(in the rows, 100 means zero)
Where one turn sends some rows of the set: a few examples, then the rows asked:
J759: 82 112 105 109 106 73 108 141 109 81 132 117 94 118 122 79 76 92
J37: 102 108 109 113 66 67 96 118 116 113 104 146 104 128 102 64 97 116
J350: 100 119 93 103 87 74 84 99 113 118 127 138 105 94 112 59 107 100
J189: 89 88 133 114 106 75 83 135 104 109 136 109 104 117 108 98 100 83
J711: 95 76 103 111 90 77 94 123 136 94 123 121 104 122 108 60 102 72
J773: 118 115 102 114 94 84 91 121 124 88 119 121 80 104 103 108 109 98
J531: 92 97 112 109 108 75 59 121 93 107 126 115 89 111 124 85 96 66
J87: 109 88 114 103 94 69 89 110 116 124 117 125 99 107 149 46 99 97
J863: 114 90 108 118 100 67 89 120 122 129 120 145 88 113 138 74 82 83
J89: 82 94 128 109 95 81 91 118 125 111 77 115 87 109 102 76 104 128
J48: 98 116 115 115 114 75 85 130 132 96 119 96 101 107 125 107 110 104
J547: 84 106 109 108 111 77 80 104 119 87 152 127 89 128 116 61 96 99
J834: 89 91 121 120 106 97 86 100 111 88 112 140 87 134 108 88 115 81
J96: 100 105 119 115 91 89 84 132 98 99 146 113 97 101 129 79 114 77
J551: 90 97 115 95 122 76 73 103 110 85 111 96 81 115 119 90 95 122
J110: 82 109 121 110 96 80 72 107 114 112 90 135 75 107 133 58 88 127
J332: 75 85 105 118 92 98 111 125 130 94 110 114 106 100 113 96 93 108
J253: 114 123 105 121 75 82 89 114 114 86 96 131 84 110 101 98 95 109
J365: 103 110 123 112 72 85 102 119 131 107 106 134 96 112 112 110 101 97
J919: 79 92 102 118 81 89 87 128 113 121 102 101 100 102 115 52 88 123
J906: 79 105 94 112 87 87 92 116 112 83 89 112 87 128 103 84 89 122
J168: 97 95 111 114 118 80 98 110 101 92 112 93 90 117 115 64 94 135
J892: 94 83 129 127 76 93 72 128 106 108 88 140 92 110 120 80 90 120
J170: 111 85 114 122 88 63 92 118 112 124 100 140 98 119 132 55 74 102
J430: 100 82 112 112 137 77 96 112 107 109 125 98 86 116 120 75 102 115
J176: 112 123 118 119 98 70 78 122 125 120 118 134 102 107 143 92 110 86
J441: 97 83 109 111 97 77 82 116 98 91 103 131 90 127 133 44 95 131
J872: 99 111 119 107 71 77 87 128 136 102 102 126 89 94 116 56 100 129
J447: 96 72 123 106 121 73 62 105 104 91 105 143 95 109 121 80 96 114
J738: 102 90 121 115 130 65 73 122 117 115 109 107 103 113 147 80 108 97
J793: 99 125 113 111 108 74 103 113 84 107 117 138 95 124 111 75 110 81
J405: 95 119 114 111 84 80 60 112 101 106 111 123 90 105 97 71 100 137
J790: 113 80 117 105 113 62 89 139 97 80 104 128 99 118 114 69 102 82

J350 moves to -> J332
J189 moves to -> J531
J892 moves to -> J405
Now find these:
J863 moves to -> J773
J110 moves to -> J872
J170 moves to -> J253
J738 moves to -> J176
J365 moves to -> J551
J547 moves to -> J711
J441 moves to -> J37
J793 moves to -> J759

Where one turn sends some rows of the set: a few examples, then the rows asked:
J952: 88 107 134 86 74 90 69 97 76 53 75 110 100 107 104 75 136 78 112 90 98
J905: 88 69 95 98 91 65 103 116 86 69 90 90 103 109 73 95 139 111 101 90 120
J182: 83 80 119 107 88 86 81 115 89 79 76 92 110 103 59 104 117 93 90 103 122
J804: 86 76 93 94 84 64 109 118 92 72 87 89 102 100 77 102 134 115 93 80 114
J897: 99 96 94 95 91 81 96 84 74 86 84 125 122 109 111 96 111 119 95 82 83
J329: 66 80 103 103 95 63 74 111 73 42 80 99 104 116 86 76 132 103 116 93 116
J73: 64 103 92 107 107 74 94 86 65 71 54 108 113 104 79 81 112 88 108 100 113
J549: 82 96 105 122 97 75 79 106 84 87 79 99 136 106 73 97 112 114 108 109 96
J478: 73 111 100 85 100 64 85 113 58 71 57 98 102 123 100 98 123 84 92 86 74
J26: 101 70 113 65 109 75 74 94 93 85 67 119 92 88 108 87 126 100 99 81 86
J912: 81 113 127 109 103 70 107 112 51 69 76 105 100 112 100 100 112 105 116
 101 80
J823: 97 105 114 103 107 70 85 119 75 64 67 98 96 106 78 79 123 127 126 101 86
J346: 75 112 95 94 96 67 88 105 53 72 55 99 100 128 95 90 124 81 101 96 80
J837: 64 74 119 77 98 79 78 89 117 72 72 103 90 85 108 100 110 100 103 70 86
J397: 62 100 116 75 83 81 79 85 111 79 74 90 91 94 112 97 119 108 110 75 69
J449: 121 84 105 82 101 82 71 110 99 75 75 114 110 106 88 83 141 98 100 84 85
J297: 78 86 101 91 88 83 75 81 92 80 101 115 95 100 109 107 108 119 94 75 71
J275: 72 120 129 104 98 69 112 110 57 68 80 100 104 103 104 105 117 98 110 94
 79
J686: 78 87 129 85 89 79 70 85 93 74 89 107 108 90 112 88 146 65 114 93 85
J251: 77 107 114 93 69 93 95 66 96 84 87 102 85 77 94 91 123 95 110 86 95
J866: 79 81 116 75 103 84 78 93 67 77 75 91 96 130 89 103 125 81 137 112 78
J728: 71 89 114 84 88 76 93 84 125 88 77 91 105 80 105 97 130 92 116 80 79
J536: 70 83 105 88 101 87 98 79 62 80 89 96 95 127 91 115 105 103 132 105 80
J466: 97 51 96 84 93 75 89 97 87 87 72 98 93 116 77 109 113 101 129 104 94
J556: 80 98 111 109 82 98 102 75 87 59 94 119 101 92 89 94 115 93 99 79 117
J704: 81 81 126 98 87 80 85 121 93 77 70 92 109 91 66 105 121 86 87 96 120
J487: 80 66 113 95 77 87 93 87 85 76 77 92 86 108 72 107 112 85 136 109 108
J918: 62 84 126 73 103 74 90 82 104 84 70 103 110 85 123 96 121 91 112 81 81

J73 moves to -> J329
J866 moves to -> J466
Now find these:
J556 moves to -> J952
J704 moves to -> J478
J918 moves to -> J837
J182 moves to -> J346
J297 moves to -> J251

